Each row is where one point has got to under a steady rotation. How many steps took it there?
The counts run from 0 to 249.
[ 23.2  11.7  19.2   4.5 -22.4  -6.1  45.8  28.5 -39.4  -9.1 -33.3 -26.5
  12.9  12.4   9.1 -14.6 -11.2 -13.2 -29.2 -13.7  -4.3  28.2  10.5  11.5
  -3.1  15.2 -17.5  37.5  11.2   4.9   0.4 -11.3 -31.2   7.6 -57.5  -1.6
  28.0  19.9  38.1   6.3  -6.1] => 120
[  4.8 -30.9 -21.4 -10.4  17.0 -27.9  -1.1 -23.2  -9.8  14.3 -18.4   6.6
  17.5   5.0 -25.7   7.3   5.5  25.4 -39.8 -24.8   4.0  38.3  28.0   2.6
  -0.2   8.9  18.6  24.7  23.4  31.6  14.7 -11.3 -47.8  20.2  -3.7 -22.5
  15.1  45.5 -12.9 -35.5  17.1] => 163
[ -3.8  18.2  46.2 -12.8  38.8 -19.8  -4.8  25.2 -35.9  -4.6   1.8 -26.0
  -5.5  43.0 -23.0 -15.7   3.8   0.1 -17.4  16.2   5.7  -8.6  31.7  -5.5
  12.7  34.9 -17.4   3.2   7.3   2.4 -37.5  -5.1 -34.7  -6.0   9.4 -38.2
  14.6  22.8 -10.2   6.1  33.2] => 190
[ -7.3  17.4  38.2  -1.9  18.5  -2.7   4.6  24.7 -13.4  -3.7 -10.6 -53.3
  18.0  26.9   8.3 -15.6  -8.8 -10.9  29.7  32.4   5.7 -32.2  11.8  13.3
   1.8  26.2  24.4 -35.3   2.7 -21.3 -17.2  -0.3   8.9 -11.1 -14.0 -36.9
  10.1 -48.5  -3.0  25.3  -6.0] => 182
[ 13.6  57.4   9.3  22.5 -23.7   3.3  10.3  26.9 -34.2  16.0 -30.3 -23.5
   2.1  25.9   8.6 -16.5  -9.2 -25.2 -12.1  17.5  23.5  -2.6 -43.4  -2.9
   0.3  -5.2 -32.8  27.0 -12.9 -15.8  -8.5   3.6  16.8  -9.1 -14.2 -10.4
  36.9  18.4  19.1  17.1 -22.5] => 84
[ 40.1 -15.7  16.1   9.0 -38.8  -5.3 -33.6   4.6  -1.9  15.2  10.4   9.2
   7.1  13.5 -22.5 -18.3   0.8  22.8 -47.9   1.4 -16.3  10.7  -2.0   5.5
 -26.1   1.5 -11.9  31.7  -2.7 -12.8   5.1 -27.1 -28.0  34.8  29.3  -2.4
  36.4  27.3 -24.4   7.9  38.1] => 194
[ 13.2   3.8 -27.9  -0.9 -17.1  -5.3 -10.1  15.1 -16.6  10.5 -30.4 -18.1
  -8.1  -6.4 -23.4 -16.5  -2.6  20.8 -32.7 -22.1  11.8  29.9   0.1  -1.2
  -6.6 -36.2  -9.6  56.3 -13.5  22.2  18.1 -29.4 -34.0  13.0 -10.5  25.2
  24.5  48.5   3.1   5.0   1.8] => 127
[ 20.3   6.5  21.0 -27.3   2.6   3.8  25.9  16.6 -50.0  -7.7 -40.6   6.0
 -19.1   3.0   0.3 -10.9  21.3  -4.1 -29.0   3.9  23.1   5.2   1.2  13.0
 -15.1  39.4   6.1   2.6  35.2 -12.3 -38.3 -38.1 -38.4  -3.4 -24.0   2.6
  34.1   2.5 -13.6   9.0  -9.6] => 88
[ 29.1  16.1 -15.3 -19.7   7.4 -12.2 -34.9  34.0   3.6  15.1   5.8  31.4
  -0.8   6.1 -21.6 -16.8  43.0   3.9 -30.5 -24.7  29.6  23.0  15.7  19.2
  10.9 -24.1  -8.1  19.0   9.9 -30.3   7.9 -18.3   7.9  25.0  17.7  15.1
  21.8  32.0 -26.8  19.4  26.2] => 229
[-32.7 -10.7 -20.8 -21.4   1.8  -5.9 -18.5  -4.9  18.3   7.7  -9.6 -39.9
  22.6 -15.7 -18.5   6.0   3.7  35.4  -2.4  -1.6  11.4  11.7  28.3   5.5
   7.4 -39.3  46.4   1.4 -10.6  34.3  64.3  -4.1   9.8   4.3 -20.4 -19.6
 -23.8  18.7  20.0 -12.4  -0.1] => 1
[ -8.6  -3.7  16.6 -30.7 -22.8  14.6 -13.9  -0.7  -6.0   9.2   8.6  32.9
  -2.9 -13.2 -35.1  18.1  11.8  28.5 -45.9  21.8  22.1  -4.8  26.7  13.5
   2.0   6.9  16.9   1.9  16.8  16.5   5.5 -35.8 -38.5   3.8 -16.8   2.4
 -26.3  55.3  -1.5 -18.9  41.6] => 232
[-19.3  25.2   5.8  11.4  -2.5  12.3  25.2 -12.9  33.5   8.0  28.4  -5.8
  10.4 -16.8  -9.4   5.4  -8.6   4.2  31.4  35.5  29.1 -21.3  -5.1   5.3
  29.3 -29.5  -3.9 -51.2   3.5   0.7  30.7  -7.3  32.6   3.3  -3.3  19.8
 -31.1 -27.0  -5.7  40.7  15.2] => 107
[ 14.0  14.6  22.5  34.0  20.1   4.1   0.6   4.1 -36.0   7.6 -13.8 -32.6
  13.2  22.6  16.9   8.5 -14.3 -21.0   5.2  24.0   7.4 -16.6 -16.5  -2.3
 -14.4  28.5 -17.0 -13.8   8.2 -27.3 -38.7  10.9  -8.1  -2.8  20.9 -16.3
  28.8 -32.5 -54.3  31.5   5.1] => 184
[-16.7 -25.7  -2.3 -27.7   5.7 -20.1   7.1 -29.0  21.7   3.2   7.5 -20.7
  -4.9   0.1 -39.5 -23.1  -1.0  52.7 -13.2  -0.6   0.7 -14.2  26.8  -7.8
   1.0 -13.5  34.1  -4.9  -6.7  41.4  28.4 -35.9 -45.7   7.3  13.9 -12.0
   3.7  20.4  10.2 -11.6   9.0] => 165
[-16.1   1.2 -23.6  13.3 -26.5 -12.0   4.1  -8.4  28.4  29.5   7.8  37.2
  29.0 -22.8  13.4  11.9 -10.9   5.6  -7.0  -4.2  34.4  -7.5   2.0  21.5
  21.9 -26.4  42.6  -6.1   6.7  -8.7  37.6 -14.1  13.6   2.0 -35.1   4.8
 -31.5  19.3  25.4 -21.9  47.7] => 239
[  0.1  19.0  30.6   3.9 -15.8  -1.0  58.4  10.3   2.2  -7.6  -1.6 -15.4
  26.5  -2.3  24.9  -9.5 -25.1 -10.4  18.9   9.8   9.5 -13.3  11.9  22.5
  19.7  11.9  15.2 -23.6  12.6  -7.7  10.1 -10.2   5.0  -6.7 -60.6   0.6
 -14.0 -33.0  50.7  10.8   5.2] => 113
[ 10.7  16.2  -0.3 -22.0  19.3 -24.3  -0.9  30.0 -39.4   1.0 -32.7  12.9
 -17.8  16.1   8.3 -22.6  19.3  -7.2 -18.2 -15.1  32.0  -9.6  19.1  19.8
  -4.3  18.2  25.0  25.5  14.5 -28.4 -37.9 -34.6 -29.2 -11.7 -24.4  -3.5
  22.4  15.6   4.1   7.5  24.3] => 223
[-44.2  11.5 -10.7  20.2  21.4   3.9  -1.6 -27.7   7.5  19.1  -6.6 -42.8
   8.7  -4.7  -5.5   5.7 -11.8  11.6  31.8  40.9  28.8 -38.7 -19.2  -4.5
  15.0 -18.2  14.4 -42.8  -9.5   9.3  17.6   8.2  21.7 -11.7  21.6 -26.8
  -6.5 -23.1 -28.7  11.9 -10.6] => 175
[  6.2  -4.6  18.7 -45.5  14.6 -31.9  -4.6   3.7  20.2   8.1  28.3  22.1
  17.7  20.3 -47.7 -11.0  30.4  26.6 -22.9  -1.2   7.0  -2.4  40.1  10.8
  16.9   4.9  15.9 -21.6  26.6  12.1  18.3  -9.0 -12.7  33.7  23.7 -32.7
   0.1  12.8  -1.2 -14.7  14.8] => 198
[-14.5  36.1  -4.9   7.6  25.7 -16.8  51.0 -13.3 -18.7  14.2  -9.6  15.4
  10.1  18.2  25.5  13.1  -8.4 -33.1  10.8  10.5  55.2 -16.1 -19.8  11.3
  23.5  22.2  15.2 -28.3  32.9  -4.9 -30.5   7.5   7.2 -14.5 -24.8 -26.4
   3.8 -20.0  15.6  -7.0 -10.5] => 79
[ 14.5 -26.4   0.8 -34.5  19.7 -41.4   5.8 -14.9  13.0   0.0   6.4  15.9
  13.0  16.1 -24.9 -21.0   8.7  37.4 -22.6 -28.2  -4.6  11.7  43.6   4.6
   2.7  12.8  31.2   4.7  15.8  15.2   2.3 -24.2 -48.2  29.6  17.2 -15.2
  15.9   6.1  -7.2 -15.1  26.6] => 28
[ 11.4  13.4  -6.8 -28.4  13.2   3.1 -26.4  32.5 -27.9  14.3 -18.8  24.9
   3.1  -1.8 -35.2  13.3  48.4  -2.3 -48.4 -10.0  39.4  35.3  12.0  20.7
   7.8  -4.9 -13.8  23.4  18.5  -4.6   3.5 -11.8  -5.8  15.9  -0.1   1.2
   9.3  57.4 -21.0  -8.7   6.6] => 94
[ 23.5  39.3   8.4   0.9   6.8  -1.9 -12.7  49.3 -52.5  11.4 -26.4  -4.2
   8.0  29.6   8.4  -1.2  27.3 -37.3 -30.6   1.4  29.0  21.9 -18.9  11.7
   2.8  13.7 -23.4  18.9  16.5 -31.3 -18.4   9.1  10.1   0.3  -4.7 -21.3
  38.1  18.6 -10.9   6.8 -11.7] => 221
[-12.2 -27.7 -11.6   6.5  27.5  19.7  20.1 -25.3  12.7  -4.0  -5.1 -14.0
  29.8 -39.2   5.0  34.9   1.3  14.8  23.5  13.6  12.8  -1.0  18.1  12.2
  -3.3  -3.2  31.9 -51.4  24.5  -1.1  25.1  -7.8  -0.4  -1.4  -8.7   6.3
 -27.1 -51.3 -43.6  20.8  13.6] => 140
[ 20.1  41.0  14.6  28.4 -46.9  20.8  20.0   6.6 -25.2  13.2 -24.4 -28.1
   2.0   9.5  14.6 -14.8 -12.3 -13.8 -18.2  32.3  10.2  -5.2 -47.2   5.4
 -17.3   8.6 -26.8   3.9  -7.0 -22.8  -7.5 -12.4   3.6  -5.9 -17.7  -2.1
  36.5  -2.1  10.6  22.7 -30.5] => 83
[ 18.8 -14.5 -14.5 -11.5 -15.5  -9.9 -15.2 -25.3  37.4  21.1  28.2  39.8
   6.5  -6.1 -26.9 -11.0  23.0  34.9 -25.4   5.7  21.4  -6.5   6.3  -1.6
   5.8 -18.9  14.9 -20.5  14.1 -14.5  14.5 -34.3  -9.6  28.3  48.8  13.1
  11.2   0.5 -47.1  14.3  29.1] => 65
[ -7.8   5.4 -17.2   7.1  -7.8 -20.8 -21.0 -18.9  31.8  29.6  18.6 -24.4
  11.1  13.2 -46.2 -12.7   0.6  34.0 -11.8   9.1   9.6  -5.9  -2.9 -14.8
  19.8 -40.4 -15.5   3.2 -23.2  27.4  45.0   0.6   0.9  25.7  55.8 -11.2
  14.2  32.9 -18.2  -5.5  -1.1] => 32
[ 30.8  17.4   5.0 -37.4  13.6 -11.4  23.2  32.2 -40.0  -5.8 -34.4   3.9
  -7.5  13.8   5.3 -14.3  30.6 -19.6 -22.4 -13.7  28.3  12.6   6.1  25.3
   5.0  33.0  12.5  -0.1  35.8 -27.6 -24.6 -24.0 -17.3   0.9 -30.4  -3.8
  31.5 -16.3   2.7  10.1 -17.7] => 87
[ 18.5  33.0  -7.5 -13.0   3.1  -7.7 -33.8  31.7  -9.0  12.3  10.1  15.3
 -22.9  11.5 -38.3 -13.0  28.6   9.0 -24.6   4.8  33.9   7.3  -3.4   2.7
  17.3 -23.6 -33.3  13.8  -9.6 -13.5  -0.3 -16.0   2.8  12.2  39.3  15.8
  25.2  37.6 -28.5  31.1  19.7] => 228
[-36.0   6.9 -15.3   5.4  18.4 -23.6   1.9 -26.2   9.0  36.2   8.2  22.4
  23.9   7.6  -2.1  24.3   9.4  -4.1  -2.3  19.6  44.1  -3.5  -8.6  -0.2
  31.2   1.1  30.5 -34.1  29.5  19.9  20.6  12.9  15.6   3.1  -1.5 -47.3
 -20.2  15.2   7.3 -40.2  -6.2] => 206
[ 26.6  20.6  12.4  14.5 -44.1  15.9  39.8 -13.9 -13.3   9.0 -19.8  -8.2
   2.7  -0.4  30.5 -22.5 -13.1  -2.6  -7.7  24.0   8.9 -26.4 -42.5   9.3
 -17.9  17.7  -2.0 -13.3   6.9 -23.6 -12.3 -29.2   2.5  -3.8 -13.5   2.8
  36.9 -42.4  10.0  31.2 -28.1] => 82
[ -6.5  28.8  29.1 -14.6  10.3 -16.7 -12.1  35.6 -34.4  -0.6 -22.0 -27.0
  -9.5  33.4  -1.6 -25.0 -10.4  -1.8 -12.8  16.9  10.3 -23.2  13.2  21.1
   1.5  25.8  23.8  24.0 -11.6 -13.6 -31.7 -21.0 -27.1 -19.7 -22.6 -31.1
  21.1  12.7  27.5   8.1  26.0] => 53
[-17.3 -20.7 -66.5  16.1  13.0 -23.5 -27.2 -31.8  20.4  31.0 -20.4   0.5
  28.9 -18.1   0.4  12.9   8.6  19.5  -1.1 -22.4  20.0  16.7  -4.3   2.7
   8.0 -33.2  47.5   8.0   3.8   7.7  48.7   1.4  11.1   7.9  17.6 -23.1
   0.9   6.0 -17.4 -20.3   6.0] => 170
